Some points:
0.127|0.846|-1.458|0.733|-1.174|-0.247|1.304|-0.850|0.282|1.178|-0.275|1.076|0.858|1.441|0.910|1.381|0.408|0.018|0.794|0.052|1.537|-0.240|-0.874|0.274
-0.200|0.485|0.681|0.297|0.747|-0.089|0.587|0.074|-0.263|1.153|-0.197|-0.364|0.035|1.651|-1.855|-0.274|-1.496|1.033|0.782|0.874|-0.595|0.334|0.436|0.761
-0.562|0.950|-0.198|0.520|-0.016|-2.939|-0.783|-1.062|-0.846|-2.502|-1.096|1.438|0.588|0.386|1.644|-0.757|-0.184|2.317|2.042|0.703|-0.267|0.683|-1.270|-0.801
0.484|0.766|-0.116|1.155|-0.918|-1.577|0.994|-0.293|0.685|0.329|-0.095|1.527|1.611|0.596|-0.573|-0.564|-0.818|0.234|-3.477|1.387|-0.987|-0.570|-1.742|1.785
-0.288|0.432|-0.271|0.422|0.816|-1.524|0.057|0.467|0.321|0.370|-0.225|0.046|0.833|0.485|-0.176|0.671|1.918|-0.002|-0.135|-0.364|-2.257|-0.270|0.908|1.097
-1.011|0.147|0.563|1.503|0.168|-0.075|0.668|0.485|-1.474|-0.468|-0.287|-0.853|0.456|-2.031|-1.033|1.175|1.733|0.394|-0.681|0.902|1.234|-0.797|-0.643|-0.527
0.535|0.853|0.013|0.410|0.178|1.742|-0.886|-2.555|-0.600|0.024|0.929|0.979|-0.634|-1.716|-1.386|-0.995|1.495|2.065|-0.057|0.104|0.832|0.179|1.392|-1.070
0.510|-1.088|1.118|0.698|-1.130|-0.254|1.608|0.118|0.533|1.700|0.431|-0.391|-0.572|0.281|1.245|1.110|-0.487|-0.546|1.174|-1.099|-0.452|1.001|-0.426|-0.249
0.218|0.583|1.582|-0.074|-0.175|0.296|0.966|-0.104|0.841|0.666|-0.151|-0.080|-1.304|1.041|-0.119|-0.855|0.715|0.549|0.146|-1.285|-1.594|0.883|0.811|-0.572
-0.168|-1.054|0.603|2.146|-0.938|0.546|2.290|-0.562|0.251|-1.329|0.111|-0.066|1.536|0.288|0.764|0.592|0.736|-0.725|0.171|0.248|1.245|-0.669|-0.803|1.250
-0.647|-2.108|-0.307|-0.133|0.747|-0.401|-0.323|-0.307|-1.732|1.112|1.786|0.980|-1.656|0.563|-0.528|-1.547|-1.154|-0.314|1.433|0.445|-0.653|0.824|-0.408|0.198
0.383|1.633|1.117|-0.394|0.748|0.168|1.102|1.751|1.601|0.123|0.357|0.506|-1.550|0.612|0.314|-0.961|-1.687|-0.452|0.098|-0.187|-0.290|0.301|0.380|1.855
-1.619|-0.263|-1.492|-0.069|0.412|1.003|0.014|-1.623|0.360|-0.882|-1.301|-0.042|2.688|1.681|2.002|-0.771|-0.648|0.104|-0.676|-1.193|-0.222|0.204|-1.045|-2.387
-1.632|-1.338|-0.674|0.872|1.043|0.657|-0.431|-0.967|1.572|-0.020|-0.471|-1.040|-1.086|0.578|-0.380|-0.072|-0.176|0.861|-0.366|0.917|0.094|-0.004|0.517|-0.299
0.375|0.771|-0.558|-1.046|0.757|-0.227|0.720|1.274|0.063|1.230|0.101|0.075|-0.602|-0.012|-0.270|0.496|0.649|-0.489|0.307|0.331|-0.732|-2.165|0.099|0.043
-0.188|-0.047|0.081|0.783|1.493|0.825|-1.197|-0.710|-0.368|-0.491|1.219|-0.265|0.205|-1.371|-0.034|-0.411|0.006|-1.493|1.748|-0.483|-1.064|-0.280|-0.132|2.089
-1.470|-0.737|-0.105|-1.116|-1.495|-0.339|0.607|-1.110|-0.218|1.333|1.423|-1.096|1.096|-0.437|1.338|-0.625|-0.498|0.469|1.116|1.275|0.936|0.557|-0.604|-0.021
-1.111|0.993|-0.352|-1.584|0.818|0.799|-1.802|-0.176|1.727|-1.586|-1.074|0.032|-0.614|2.074|-0.111|-0.273|-0.451|1.372|1.090|0.231|1.390|-0.889|0.506|0.246
0.012|0.999|0.502|-2.375|-0.665|-0.197|0.607|0.066|-0.366|0.112|-2.804|-0.293|-0.933|0.228|0.949|-0.118|-1.219|-1.033|-0.076|0.923|0.732|0.765|0.464|0.281
-0.212|0.675|-0.806|-1.894|2.389|1.196|0.069|1.420|1.091|0.936|-1.320|1.055|0.934|-0.827|0.917|1.216|-0.824|2.315|-0.814|-0.263|1.541|1.666|0.393|-0.662
1.301|1.026|0.674|0.178|-3.432|-0.604|-0.912|-0.231|0.104|1.106|-0.081|0.076|1.103|-0.205|-0.153|2.305|0.213|0.323|0.097|0.451|-0.431|-0.356|1.100|-0.234
0.667|-0.074|-1.300|1.223|-1.735|-0.317|-0.383|-1.645|-0.204|-0.501|0.356|0.380|-0.175|0.349|0.599|0.596|-0.192|-0.594|0.734|1.641|-0.725|1.057|0.413|1.553
0.528|0.786|-0.756|-1.952|0.169|0.991|-0.470|-0.241|0.661|0.907|-0.269|0.095|0.156|-0.030|-0.013|-0.190|1.673|-0.234|-0.365|-2.035|-1.056|-0.369|-0.279|0.271
-0.570|0.924|-0.115|1.809|-0.702|-0.064|-0.980|1.438|1.293|-0.509|0.440|-1.218|1.034|0.032|-0.877|-0.271|-0.814|-0.121|0.875|-1.194|-1.178|0.167|1.855|0.198
-0.066|1.915|-1.120|1.973|0.473|0.262|1.295|-0.215|0.564|-0.103|-0.367|0.154|-0.603|-2.008|0.504|-0.308|0.434|-0.218|0.353|-1.689|0.151|0.265|-0.671|-1.516
-1.146|-0.625|1.042|0.047|-0.592|1.504|1.140|1.404|-0.071|-0.609|0.393|1.895|-0.783|-0.975|1.492|0.407|-1.520|0.355|-0.179|0.311|-1.557|3.574|0.794|0.087
1.404|-0.580|-2.590|-1.194|-0.944|-0.650|-0.740|-1.406|0.435|-0.860|-0.729|1.013|-0.178|0.502|-1.044|-0.591|-1.068|-0.475|-0.464|-0.283|1.325|0.036|0.545|0.346
1.391|0.505|0.313|-1.057|-1.215|-0.561|-0.562|-1.510|0.444|-0.644|0.853|-0.709|0.185|0.191|0.044|-0.732|0.008|0.010|-1.104|-2.009|0.615|-0.794|1.915|-1.068
-2.440|0.341|-0.190|0.645|-0.331|-1.115|-0.754|0.874|-1.092|1.183|-2.020|-0.670|-1.623|0.627|-0.894|0.861|-0.629|-0.742|0.152|-1.123|0.132|-0.239|-1.445|-1.258
-0.308|0.921|1.710|0.288|-0.705|-0.623|-2.097|0.123|-1.863|0.094|1.199|-0.665|0.371|0.358|2.726|-0.974|0.949|0.590|-0.318|-0.036|1.028|-0.336|0.941|-0.295
-0.016|0.839|-0.302|-0.125|-0.827|1.925|-1.178|-0.638|-0.635|0.308|0.356|-0.925|0.237|2.110|-1.382|-0.583|1.303|0.932|-0.238|-0.167|0.622|2.033|-0.677|1.381
1.139|-1.524|-1.375|-0.669|0.466|-1.272|0.212|-0.090|0.215|0.017|-0.307|-2.058|1.227|-1.497|1.433|1.160|-0.026|0.403|-1.141|0.768|-0.900|1.562|-0.626|1.345
-0.317|-0.521|0.010|0.539|0.855|1.418|-0.025|2.364|0.617|0.516|0.021|-1.348|-0.037|1.231|1.056|0.091|-0.876|-0.966|-1.694|1.591|1.057|-0.438|-0.767|-1.296
0.659|-0.859|-0.007|-1.320|0.190|1.462|-0.420|0.134|-1.809|0.879|-0.536|-1.484|0.416|0.917|0.537|1.286|0.624|0.996|1.248|0.324|0.241|-1.829|-1.086|0.398
0.185|0.230|-2.839|-0.725|-0.540|0.045|-0.323|2.165|-0.299|0.858|0.175|2.075|0.482|-1.585|1.582|0.257|-0.268|-1.569|0.127|-1.128|-0.177|-0.622|-0.160|0.071
1.323|-0.696|0.603|0.873|-0.251|0.519|-0.883|-1.370|-0.978|0.931|-0.472|0.354|1.973|-0.649|0.459|-0.971|-0.076|-0.573|0.851|0.086|-1.889|-1.050|0.922|2.047
2.064|-0.603|0.816|0.840|1.980|1.244|1.627|0.492|-1.599|0.424|1.009|-1.329|-0.812|1.258|0.760|-1.975|-0.512|0.546|-0.445|0.601|-0.479|-0.826|-0.906|-0.380
1.078|-1.206|0.520|1.485|-0.093|0.698|-1.014|1.781|-0.360|-2.122|-0.998|0.537|-1.242|0.179|0.790|0.186|0.966|0.850|-1.387|0.973|0.412|-1.411|-0.568|1.626
1.523|-0.717|-2.064|-0.017|0.652|-1.396|-1.667|0.859|0.385|0.257|0.191|-0.948|-1.472|0.677|0.797|-0.458|1.082|1.675|-0.221|-0.574|-0.965|-2.056|0.371|-1.921
1.695|-1.141|1.063|-0.529|2.357|-1.266|0.705|-0.366|-0.255|-1.100|-2.345|-0.296|1.507|-0.337|-0.610|-1.475|-0.735|-2.033|-0.415|-0.987|1.812|0.039|1.210|-0.116
-0.062|2.044|0.339|-0.950|-0.179|0.842|0.488|-1.557|-0.746|0.068|-2.231|0.282|-1.209|-1.954|0.200|0.307|0.338|-0.486|-0.629|-0.460|-1.514|0.305|-2.213|-0.719
1.093|-2.663|0.076|-0.933|-0.714|-0.859|-0.710|0.813|0.466|-0.654|0.815|0.178|0.346|-1.510|0.404|-0.047|-1.171|-0.525|0.186|-2.607|0.686|0.882|-0.729|-1.580
0.094|0.002|0.367|-1.717|1.597|0.814|0.680|0.616|-0.132|-0.376|1.846|0.301|0.773|-0.846|-0.224|1.104|-0.580|-1.586|0.129|-1.986|0.178|0.176|-0.649|-1.435
0.476|-0.983|-1.746|0.835|-1.107|1.070|0.088|-0.405|-0.921|-0.922|-1.468|0.692|1.655|-1.144|-0.272|0.743|-1.296|0.071|-0.180|-0.024|1.500|0.003|-0.403|-1.455
-1.502|-0.123|0.508|0.281|-0.646|0.124|-2.020|-0.188|0.416|1.542|0.399|0.955|1.190|0.473|-1.070|-0.969|2.122|-0.841|-0.460|0.364|-1.212|-0.060|-1.608|-0.816
0.721|-1.115|-0.504|-0.809|0.080|0.794|-0.460|-0.552|0.255|-0.204|-1.579|-0.210|2.629|-0.251|-0.527|-0.623|-1.000|-0.453|-0.111|0.406|0.860|-0.401|-0.210|-0.796
-0.458|1.834|1.610|-1.404|0.484|0.085|0.211|-0.845|1.883|-0.516|2.764|-0.290|-0.176|-2.497|0.159|0.750|1.375|-0.669|0.792|-1.133|-0.671|-0.506|1.754|0.281
-0.817|-1.953|-0.134|-0.266|-0.851|0.663|-0.010|-0.077|-0.614|0.142|-0.670|0.499|-0.553|0.601|0.632|1.032|2.710|-1.807|0.264|-0.087|0.933|1.029|1.272|0.166
-0.356|0.201|1.622|-0.695|-0.229|-0.655|1.536|-0.810|-0.201|-1.075|-1.055|0.162|-0.344|0.736|-2.026|0.592|0.672|1.527|0.592|1.634|-0.939|-0.915|1.062|-1.263
-0.506|1.117|0.100|0.558|-1.526|0.848|-0.892|0.434|-1.405|-1.329|0.007|-0.445|0.485|1.250|0.299|-0.798|0.526|-2.064|-0.200|-0.351|-0.720|-0.195|0.259|-0.326
0.952|-0.320|-0.998|-0.529|0.234|0.330|0.263|-0.565|0.896|0.132|0.414|0.165|-1.317|-0.827|1.397|1.487|1.306|-1.803|-0.179|1.356|-1.406|0.031|0.133|-0.186
-0.852|0.223|0.911|1.569|0.870|-0.940|0.418|-0.114|-1.382|-0.166|0.526|2.113|0.022|0.658|-0.500|0.599|-1.251|1.262|-0.973|0.161|-0.248|-1.593|0.192|1.096
1.330|-0.489|-0.125|-0.172|-1.178|-1.236|-0.570|1.201|1.184|-0.562|-0.323|-0.649|-0.239|0.420|-1.560|-1.378|2.162|0.371|0.134|0.496|0.069|0.790|-1.052|0.409
2.076|-0.672|1.715|1.489|-0.203|0.874|0.978|0.264|0.867|-0.411|1.017|1.671|0.264|1.006|-0.620|0.131|0.360|0.547|1.670|-0.717|-1.432|-1.253|1.038|0.056
0.330|-1.356|0.748|-0.039|-0.448|-0.905|-0.963|0.098|1.438|1.189|-0.424|1.930|-2.272|-0.482|0.322|1.296|0.077|-0.236|0.427|0.657|0.375|-1.156|-0.227|-0.242
-1.649|-0.314|1.132|-0.103|0.454|-0.628|-0.905|-0.864|-0.531|1.816|0.403|-0.918|-0.548|-0.337|0.422|0.619|-0.181|-0.441|0.589|0.638|-0.622|0.638|1.802|-0.542
1.131|0.621|-0.593|-0.686|2.253|-1.071|-1.608|-0.522|0.645|-1.532|1.244|-0.713|-0.773|0.297|-1.630|0.696|0.659|0.167|-0.232|0.177|0.781|0.752|-1.573|-0.196
0.648|0.249|0.086|-1.114|-0.356|0.211|-0.161|0.603|2.365|-1.070|0.907|-0.327|0.411|0.222|-0.604|-1.197|0.330|-0.932|1.079|-0.261|-0.057|-0.256|-1.266|-1.966
These points spread out most along one direction. How far along it is each point below, from 0 to 99? The average is 50, and the first point in the table lies past the average. One standard deviation of the points above along it is 16.
-0.875|1.542|-1.681|0.946|-0.466|-0.160|1.697|-0.212|-2.230|-2.076|0.173|-0.741|-1.174|0.896|-0.052|1.379|-1.309|-0.118|-0.356|0.406|0.820|-0.084|0.637|0.470 54
-1.344|-0.086|-0.479|0.181|0.352|-0.022|0.198|1.578|-1.414|0.717|-0.503|-0.952|-0.308|-0.561|-1.052|-0.927|-0.657|2.149|0.364|-1.466|-0.335|0.201|1.465|1.341 42
-0.350|0.337|0.979|0.142|2.041|-0.486|0.804|1.036|0.539|1.795|0.763|2.596|-0.970|-0.175|-1.485|-2.288|0.430|0.079|-0.105|1.534|0.980|1.180|2.130|-1.308 35
-2.391|-1.439|-0.026|-0.498|-1.398|-0.197|1.261|-0.793|-0.617|0.065|-0.459|0.711|-0.578|0.759|0.549|-0.332|-0.073|-0.325|-3.064|-0.365|0.616|-0.213|0.303|0.803 58
-0.581|0.745|-0.264|-0.256|0.858|-0.702|-0.757|0.532|-0.871|0.457|1.248|-0.703|0.158|1.153|1.447|0.392|0.418|-2.052|0.097|1.753|1.650|1.196|-0.080|0.113 55
-1.332|-0.630|-0.731|-0.059|-1.288|0.040|1.135|0.524|2.155|0.757|-0.345|-1.759|0.192|-1.430|-0.189|0.256|0.057|-0.149|1.112|-0.537|-0.251|-0.827|0.813|0.847 46
-0.514|-0.067|0.620|-0.661|0.003|-1.588|1.101|-0.197|-0.080|-1.711|1.120|-0.153|-0.622|1.713|-0.593|1.121|-0.338|1.192|-0.725|-1.814|0.994|-1.154|-0.789|1.759 45
-0.057|0.111|0.882|1.290|-0.635|0.339|-0.014|-0.251|0.844|0.389|-1.039|0.051|-0.871|-2.448|-0.117|-0.756|0.696|-0.579|1.728|-1.291|1.149|0.461|-1.891|1.072 48
1.201|0.309|-0.695|0.971|0.561|-0.348|-0.403|-0.341|-0.908|1.437|-1.110|-1.779|-1.196|-0.756|-0.167|0.764|-1.026|0.426|-0.690|-0.968|1.318|1.329|-0.665|-0.574 66
-1.445|-1.128|0.239|-0.972|-0.610|1.804|-0.501|-0.362|-0.794|-0.529|0.687|0.385|0.107|-0.470|-0.080|1.060|-0.563|0.632|-0.822|1.002|-0.264|-0.714|0.267|-0.986 54
-0.211|0.759|-0.451|0.330|0.098|-0.508|1.938|0.736|-0.474|-1.168|0.030|-1.189|0.120|-0.368|-0.724|-0.316|-0.337|0.550|-0.733|1.731|0.255|-0.645|0.375|-0.029 50
-0.302|-0.775|-0.379|-0.415|-0.360|0.707|2.287|-0.252|-0.547|-0.689|0.667|-0.576|0.450|-1.506|-0.552|-1.054|0.215|0.964|-0.918|0.972|-0.908|-0.246|-0.374|0.591 47
-0.096|1.232|1.541|0.470|0.555|0.494|-1.987|0.239|1.006|2.116|1.329|-0.240|0.258|0.153|-0.011|-1.111|-1.621|0.366|-0.272|1.152|0.870|-0.583|-1.750|0.771 42
1.093|-0.181|1.264|1.491|1.485|0.703|-1.578|-1.352|1.384|-0.206|0.648|0.228|-0.002|-0.169|-0.992|0.311|-1.105|-1.408|-0.520|0.573|-1.533|0.087|0.531|-0.476 35
0.924|0.528|0.051|-1.442|0.688|-1.999|-0.285|2.326|-1.489|-1.444|0.266|0.571|0.438|0.737|-2.210|0.120|-0.497|0.337|0.918|0.019|-0.387|1.820|0.607|0.592 47
